In the data rows, 128 means zero.
Here are some numbered points:
[114 164 104 117 132 119 126 135 143 119  80 119 154 209 145  80 134 104
 162 171 128 188  94 210 130  88 173 193 113] 0
[ 96  63 156 121 143 111 121 150  81 125 143 137 182  94 110 140 129 107
 179 109 230 168 149 127 149 101 156  81 139] 1
[128 139  89 157 123 140 114 117 125 130 108 122  96 119 144 119 150 137
 125  98 107 128 123 146 159 125  92 122 142] 2
[165 189 183 249 106 229 165 168 195  85 163 166 112  92 169 196 174 230
 166 110  73  78 120 177 249 148 120  95 144] 3
[105  57 176 118 142 104 127 165  91 125 158 147 199  82  95 156 119 117
 187 106 245 166 164 123 146  97 169  62 139] 4
[105  77 126 130 143 122 124 123  64 109 153 128 164  81 106 142 142 111
 143 116 219 156 166 113 150 116 115  65 132] 5
[139 126  84 136 132 121 164  81 102 142  88 123 131 191 162 109 122 117
 103 127  93 130  76 141 161 121 100 170 135] 6
[167 173 178 249  93 217 110 170 191  58 201 147 135  38 125 198 166 249
 148 125  98  70 176 150 199 139 123  61 138] 7
[130 137 134 134 109 142  95  98 132  96 178 124 128  87 103 157 121 169
  87 115 117  84 158 117 113 139  87  94 130] 8
[101 100 154  96 125 118  99 162 142 148 106 124 133 125 113  95 124  94
 155 136 155 143 134  98  93 109 179 112 114] 9
[106  96  88 122 130 116 100 103  80 134  89 104 131 154 142  83 135  99
 142 126 138 155  92 125 132 104 128 142 127] 10
[107  93 124 120 130 105  97 139 101 102 137 132 155 115 109 131 107 121
 136 111 177 136 126 108 126  89 134  94 121] 11
[110 143 135  97 126 118 106 161 154 124 137 130 124 140 115 103 109 106
 129 136 137 135 111 110  87 122 170 136 110] 12
[132 122  55 136 137 111 165  72  84 174  69 119 151 226 174  69 142 109
 137 153  97 158  74 195 159 126 114 200 129] 13
New points follow, each followed by the numbers of its two nearest points above, nearest first.
[135 174 113  95 114 117 148 158 168 115 113 115 126 187 125 104 120  91
 126 173 100 153 109 141  81 139 178 189 112] 12 0
[ 72  85  72 151 166 155 109 139  62 119 147 125 179 112 151 125 182 125
 168 111 221 191 122 150 203 157 125  88 143] 5 1
[163 147 123 134 127 135 212  86 131 164  74 144 107 201 162 141 122 118
 114 131  63 112  73 151 186 128  90 192 141] 6 13
[ 93  69 133 128 142 115 141 130  82 103 124 128 159 136 128 114 137 103
 184 115 208 173 103 165 161 118 155  98 137] 1 11
[143 124 123 106 141 122 105 143 131 107 205 143 160  77  86 158  98 153
  87 121 145  88 163  92  83 129 122  94 117] 8 11
[140 126 140  85 163 102  98 144 138 149 219 137 133  44  80 155  98 163
  72 129 126  79 210  78  48 166 129 123 111] 8 12
[100 102 172 101 121 123 124 171 147 146 101 130 149 139 120 109 133  95
 186 145 181 175 115 149 113  76 198 112 127] 9 12
[151 167 148 218 110 199 129 149 170  86 149 146 113  97 141 167 163 202
 145 109  87  91 137 158 206 134 108  84 141] 3 7
[102 171 141 106 128 114 116 166 168  96  87 130 155 201 125  82 131  99
 172 171 147 200 104 211 118  83 199 171 116] 0 12
[123 113 104 102 113 109 105 121 109 128 111 109 103 123 128  97 112 101
 112 125 118 122 132  94  89 134 134 136 122] 12 10
[125 113 103 101 112 123  95 121 110 132 110 109 101 123 130  96 112 100
 115 127 119 121 132  93  87 134 133 131 123] 12 10
[ 96 197 179  90 141 114 103 218 208 133 109 141 150 204 101  73 133  84
 171 176 156 196 118 182  93 101 235 181 122] 0 12
[116  82 189  93 168  96 103 185 151 171 138 142 174  81  91 130 113 113
 168 129 197 157 187  63  89  95 190 111 120] 9 4
[132 120  93 145 115 138 112 115 114 110 153 123 138  64 103 146 137 167
  96 114 151 112 175 117 110 114 103  73 131] 8 11
[149 135 111 126 125 115 179  71 115 138  81 129 111 183 149 129 113 117
  89 133  77 113  84 133 146 128  89 182 134] 6 2
[125 128  86 122 122 128 115  92 107 114 109 111 102 133 134 113 125 119
 100 102 115 121 116 126 123 122  92 129 134] 2 10
[126  94 139 121 124 113 116 129  84 132 163 131 166  50  91 163 133 146
 123 120 199 135 196 103 118 107 108  70 126] 5 11
[132 139  91 156 123 137 110 119 125 130 109 122  98 124 152 117 150 137
 126 103 106 126 125 145 155 123  92 116 142] 2 10
[131  98 209  67 220 102  93 202 174 223 196 149 155  39  69 127  88 115
 133 154 169 131 252  44  34 150 200 123 104] 9 12
[111  86 160 102 135 104 103 162 123 148 126 134 158  91 105 128 113 113
 156 114 184 149 165  77 102  96 166  95 118] 9 11
